128 stands for zero in the data rows.
Here is a table of points, one per row:
[118 234 235 137  77 186  51 106  33 187 123  88 145  50 122 111  88  99
 179 208 131 177 124 146 167 128 154 167 113 112 110 109 174 152 157 104
 110  30 142 113 104 120 107 188 102 122 143  63 123  99 140 121 131 180
 115 107 100 131 109  94  71 167 113 125]
[ 97 191 102 222 255 194 138 159  79  73  10 117 114 108 102 135 116  96
 110 136  60  96 122 160 124 164 130  64 163  80 108 128  80 191 183 148
 128  91 205  90 155  93 159 161 116 153 146 216 153 167 126 128 147 135
 142 115  93  77 153 142 138 116 169 139]
[167  77  58  91  86 153 137 103  66  78 119  73 132 107  49  18 149  95
 100  84 158 192 129 118 230  60 194  83  62 181 110 125 132 159 121 133
 115 147 181 140 122 133 117  87 134 108  97 192  85 115 162 122 168 144
 178 114 207 154 146  77 137 160 128 147]
[149  10 103 135 151 175  94 124 128 112 124 113  54 111  85  75  32 101
 108 140 112 116 200  75  81 112  90 121 111 148  62 126  69  90 196  93
 114 116  33 184 107  78 111 125  54 126  80 140  91  74 132 140  83 112
  39 162 111 130 123 139 104 153 110 135]
[114 158 109 115  88  80 176 152 140 133 122 137 171  96 169 103   3 172
 119  73  55  78 108 125  72  88  97  44  78  77  94  92 133 132  45 138
  86  66 203 128 106 121 102  47  94  92 155 153 135 146 174 131  86  77
  85  80 155 143  24 164 105 122 114 128]
[119 121  86 128 110  33 115 121  61 165 171 195 108 140 160 124 161  77
 133  22 148 170 127 114 139  85 109 168 135  82  85 190 214 140 194 195
 122 109  84 130  95 127 147 182  79 159 149 169 160  78 205 163 153  84
 164 103  99 102 133 177 138  92 143 160]
[ 84  79 107 195  86 118 117  98  88  16  89 171 186 148 181  38 113 103
 145 136 116 172 169 105  56 129 139 118 150 116 178  93 159 146  92 175
 137 196 122 169 175 159 104 136 103 137 169  21 157 115  95 105 167 138
 150 190 124 125 116 121 112 134  72  75]
[153 139   0 199 174 204 184 120 149 203 115 146 232 167  63 151 165 142
 138 121 164 135 118 182 139 140 184 175 100 137 124 158 123  94 137  55
  93 161 137  96 103 167  81 155 100 131 129  79 152 103 163 151 116 149
 103 128 113 110  65 176 132  62 119  86]
[172 124 184 164 105  87 135 148  38 131  63  83 142 145  97 144 167  92
  21 150 150  51  82  90  68 156  50 167  87 141 105 180 120 136  66 164
  66 161 125  63  72  94 152 114  76 157  63  83 114 103  90 151  97 133
 131 191 141 159 157 125 145 162 154 103]
[167 117  65 117  85 109 152 100 105  53 161 139  66 149 105 172 128 116
 159 116 216 172 124 185 105 174  81  89 117 160 166 158 105 156 119 142
 125  18 139 145 179 103 121 156 189 120 100  87 165  98  28 148 128 135
  96  69 101 215  71 186  97 115 148 148]
[134 178 118 178  11  78 164 104 139 109 101 115  92  29  74 129  61 137
  99 127 127  98 171 165 172  87  54 192 162 162 156 104  49  72 105  87
 135 181 127 111  88 181 164 140 132  93 192 159 142 143 101 123 172 118
 142 114  75  86 187 140 145 109 130 128]
[157 230 165 124 212 188 214 179 166 118 162 107 152  93 157 135 132 171
 154 123 159 113 255  69 160 127  89 184 180 109 150 142 178  92 164 186
 163 149 127 124 182 190 128  97 101 156 119 149 129  79 115 171 114 150
 149 142 199 176  61 100 123 131 188 142]
[142  42 145 103 142 183 132 192 170 184 126  29 101 133 213 116 194 134
 174  94 195 112 116  97 181 150  84  74 226  83 163  98 121 133  82  69
 110 152 172 132 132  91 151 140 100 119 188  86 136 163 182 190 144  71
 144 134 130 141 166 169 105 153  86 150]
[148 163 145 157 103 145  57 117 124 162  94 122 147 244 126 180 129 139
 158 132 142 174 193 117 104  97 149 170 158 132 160  84 141  70  82 150
 184 146 177 101 150  49 150 101 145 102   9 151 128 133 118  99 174  33
 105 117 176  48 155 147 124 107 105 168]
[181 219  77 123 107  64  52 140 171 149 150 152  33 155 169 113 135  83
  96 123 107 167  83  89 140 187 155 122 133 121 138  74  94  76 179  95
 114  83 160 122 148 206  63  67 127 174 166 118  86 105  74 124  82 139
 150 131 178  87 178 163 101 192 122  40]
[ 92 139 104 104 130  82 114 107  83 141 140  81 194 123 152  90 152 131
 134 142 142  95 158 143  78 174 104 128 137 210 117  83 109 204 139  75
 188  76  79 120 163 184  64 100 152 138 153 113 177 115 172  66  68 152
 104 120 185 123 218 150 230 108 134 202]
[111  86 118 134   9 158 160 203 170 165 176 143 145  70  98 114 180 129
 168 174  56 104  93 117 113 180 154  69 164 142 140 158 203  96 167 159
  99 148 125 159 106 140 151 152 197 146  60 172 175  98  53 156 142 170
 103 175 121  71  98 152 199 141 116 200]
[158  46 176  86 158  93  67  42 117 108 149 185 178 104  90 158 166 202
 122 175  93 134 162 138 117 150  87 102 176 185  40 109 173  91 169  98
  46 179 177  86 178 135 181 131 140 141 146 157  79 125 115 163  97  93
 176  83 127 160 160 143  84  58 124 135]
[ 97 184 238 223 229  75 116  76 159 140 145  86  38 132 106 125 132 162
 177  75 102 102  88 105 157 160 162  87  97 212 129 117 147 149 127 127
 164 190 113 164  79  98  92 120 164  52 120 118  87  95 145 129 184 136
 156 150 122 156  89 205 131 117 101 127]
[105 249 108 119  83  93  84 131 203 135 159 152 188 146 103 132 119 136
  95 144 199 140 111 161 128 144 171  92 160  95  86 152 119 153 153 146
 166 197 102 159 150  66 150 197 140 115 147 186 176 160 154 147  54 113
  83 180 151 219 154 105 106 192  95 109]
[151  75 106 143 187 117  79  68 139 174 106  91 118  30 161  81 133  83
  87  67 111  88 106 156 128 102 157 146 159  24 128 127 135 104  27 143
 164 127  76  84 195 120 119 144 244  81  92 132 102  86 110  75  82 105
 120 125  88 113 114  72 107 134 159 100]
[164 122  67 117 126 166 172 142 147 137 171 124 132 171 170 157 111 199
 201 224 149 197  74  93 110 162 121 135 127 144 117 159 125 196  98 206
 103 115  89 101 139 175 114 113  87  20 137 189  76 120 138  40 128 138
 152 134  53 130 196 105 112 156 151 106]
[124 155 119  34 169 102 123 146 138   0 102 139 114  95 146 167 185 136
 119 171 176 103 129 141  81  78 163 139  90  87  91 183  98 123 148  98
  85 155 117 148  91 140 179 103 146  74  93  51 135 102 161 134 156 167
 119  31 141  67 118 144 188 174  31 140]
[140  90 155 185 183  66 184 122 239 124 138 116 195 194 202  73 125 124
  94 190 120 199 136 197 177 100 117 136  58 172 163  74  96 136 145 150
  96  79 101  81  80 118 206 152 151 181 105  97 157 189 156 152 122 148
 147 138 123 108 117 134 103 186 184 182]
[ 80  85 150 115 102 167 101  55 141 107  67 143 100 181 168 158 155 164
 195 112  98 106  87 174 183 154  85 153 142  88 128 169 120 168 131 123
 195 103 128 136  17 191 136 144 153 134 166 155 102 110 113 183 118  62
  86 152 226 123  80  19 170 128 151  81]
[123 191 228 152 158 212 184 138 175  92 196 151 128 152  45  85 171  57
  95  82 125 159  43  44 101  71  78  96 113 101 114  95 148  95 111  90
 104  78  50 115 118 141 102 131 117 123 139 130 152 179  76  85  97 100
 115  88 122 126 153  66 138  45  82 120]
[ 92  36 203 198 166 174 161 199 128 150 177 197 101  94 114 173 100 175
 122 153 167 110 107 227 120 125 165 195  59 120 135 153 138  95 133 152
 176 134 180 203 169 163  90 131 115 168 126 152 139 162 134  72 103 108
 211 126 140 153 159 150 133 177  73 122]
[ 95  80 111  67  69 129  32 127 144 121 136  64 124 166  81 183 122  91
 130 123  73  55 195  48 178 194 162 163  73 107 135 139 116 164 133 141
 170 166  89 107 111 145 125 120 123 145 139 108 163 228 111 122  96  86
 213  72  72 121  58 136 106 132 167 139]
[182 158 150  83 136 130 177 114  63 163 175 212 127  96 182 111 209 131
 104 166  77 118 198 146 136 159 181  98 129 174 192 204 113 131  79  63
 174 122 126 214 107  94 155  79  88 147  80 146 161 174 153 143 148 115
  80 130  70 126 161 106 101  84 163  70]
[ 56 154 101  43 105 120 149 123 126 115 105  90  45 149 122 140  48 244
 120  67 114 122  49 168 131 118 120  69 156 129 168 115 143  95 174 129
 112 175 124 118 161 112 142 114 100 196  49  25 121 125 186  80 139 160
 139 143  80 112 145  59 100  99 168 142]
[127  57 217 129 108 123 107 182 147 141 182 178 135 184 141 175  83 118
 119  81 189 114 149 110 139 108 169 151 172  87 130 134 110 169 156 131
 138 136 193  58 137 100 156  21 198 125 221 116 111 113 155 125 158 217
  63 171 103 104  99 112 182  95 188  71]
[114  91  76  27 158  67 128  96 114 119  74  84 127 106 100 162 162 114
 146 196 130 123  59 107  86  79 143 184 129 105 190  74 164  40 108 129
 166  86 123 141 133  86  90 152  76 140 191 213 125 194  95 132 166 215
 125 205 146 163  96 153 117  76 121 130]
[108 143 102  77 153 153 170 190 133 217  96 200 162 157 171 194  98  74
 103  96  66 132 159 112 122  85 123 144 108 200 111 117  79 179 102 130
  79 154  98 183 172 104 113 222 181 151 153  97  30 128  93 153 205 140
 137 105 154 165 164  92 139 145 116 175]
Along one direction, these points spread out more than along any other. Take the direction at right angles to it along which they spread out most. Go by this last direction. How far along it is each point below, from 0 to 99? 50 is the average, and the first point above lies past it. One standard deviation of the points above along it is 16.
[123 191 228 152 158 212 184 138 175  92 196 151 128 152  45  85 171  57
  95  82 125 159  43  44 101  71  78  96 113 101 114  95 148  95 111  90
 104  78  50 115 118 141 102 131 117 123 139 130 152 179  76  85  97 100
 115  88 122 126 153  66 138  45  82 120] 55
[148 163 145 157 103 145  57 117 124 162  94 122 147 244 126 180 129 139
 158 132 142 174 193 117 104  97 149 170 158 132 160  84 141  70  82 150
 184 146 177 101 150  49 150 101 145 102   9 151 128 133 118  99 174  33
 105 117 176  48 155 147 124 107 105 168] 38
[140  90 155 185 183  66 184 122 239 124 138 116 195 194 202  73 125 124
  94 190 120 199 136 197 177 100 117 136  58 172 163  74  96 136 145 150
  96  79 101  81  80 118 206 152 151 181 105  97 157 189 156 152 122 148
 147 138 123 108 117 134 103 186 184 182] 61
[124 155 119  34 169 102 123 146 138   0 102 139 114  95 146 167 185 136
 119 171 176 103 129 141  81  78 163 139  90  87  91 183  98 123 148  98
  85 155 117 148  91 140 179 103 146  74  93  51 135 102 161 134 156 167
 119  31 141  67 118 144 188 174  31 140] 65
[164 122  67 117 126 166 172 142 147 137 171 124 132 171 170 157 111 199
 201 224 149 197  74  93 110 162 121 135 127 144 117 159 125 196  98 206
 103 115  89 101 139 175 114 113  87  20 137 189  76 120 138  40 128 138
 152 134  53 130 196 105 112 156 151 106] 67
[182 158 150  83 136 130 177 114  63 163 175 212 127  96 182 111 209 131
 104 166  77 118 198 146 136 159 181  98 129 174 192 204 113 131  79  63
 174 122 126 214 107  94 155  79  88 147  80 146 161 174 153 143 148 115
  80 130  70 126 161 106 101  84 163  70] 65
[142  42 145 103 142 183 132 192 170 184 126  29 101 133 213 116 194 134
 174  94 195 112 116  97 181 150  84  74 226  83 163  98 121 133  82  69
 110 152 172 132 132  91 151 140 100 119 188  86 136 163 182 190 144  71
 144 134 130 141 166 169 105 153  86 150] 22
[158  46 176  86 158  93  67  42 117 108 149 185 178 104  90 158 166 202
 122 175  93 134 162 138 117 150  87 102 176 185  40 109 173  91 169  98
  46 179 177  86 178 135 181 131 140 141 146 157  79 125 115 163  97  93
 176  83 127 160 160 143  84  58 124 135] 54
[127  57 217 129 108 123 107 182 147 141 182 178 135 184 141 175  83 118
 119  81 189 114 149 110 139 108 169 151 172  87 130 134 110 169 156 131
 138 136 193  58 137 100 156  21 198 125 221 116 111 113 155 125 158 217
  63 171 103 104  99 112 182  95 188  71] 15
[167 117  65 117  85 109 152 100 105  53 161 139  66 149 105 172 128 116
 159 116 216 172 124 185 105 174  81  89 117 160 166 158 105 156 119 142
 125  18 139 145 179 103 121 156 189 120 100  87 165  98  28 148 128 135
  96  69 101 215  71 186  97 115 148 148] 73
[153 139   0 199 174 204 184 120 149 203 115 146 232 167  63 151 165 142
 138 121 164 135 118 182 139 140 184 175 100 137 124 158 123  94 137  55
  93 161 137  96 103 167  81 155 100 131 129  79 152 103 163 151 116 149
 103 128 113 110  65 176 132  62 119  86] 69
[ 95  80 111  67  69 129  32 127 144 121 136  64 124 166  81 183 122  91
 130 123  73  55 195  48 178 194 162 163  73 107 135 139 116 164 133 141
 170 166  89 107 111 145 125 120 123 145 139 108 163 228 111 122  96  86
 213  72  72 121  58 136 106 132 167 139] 29
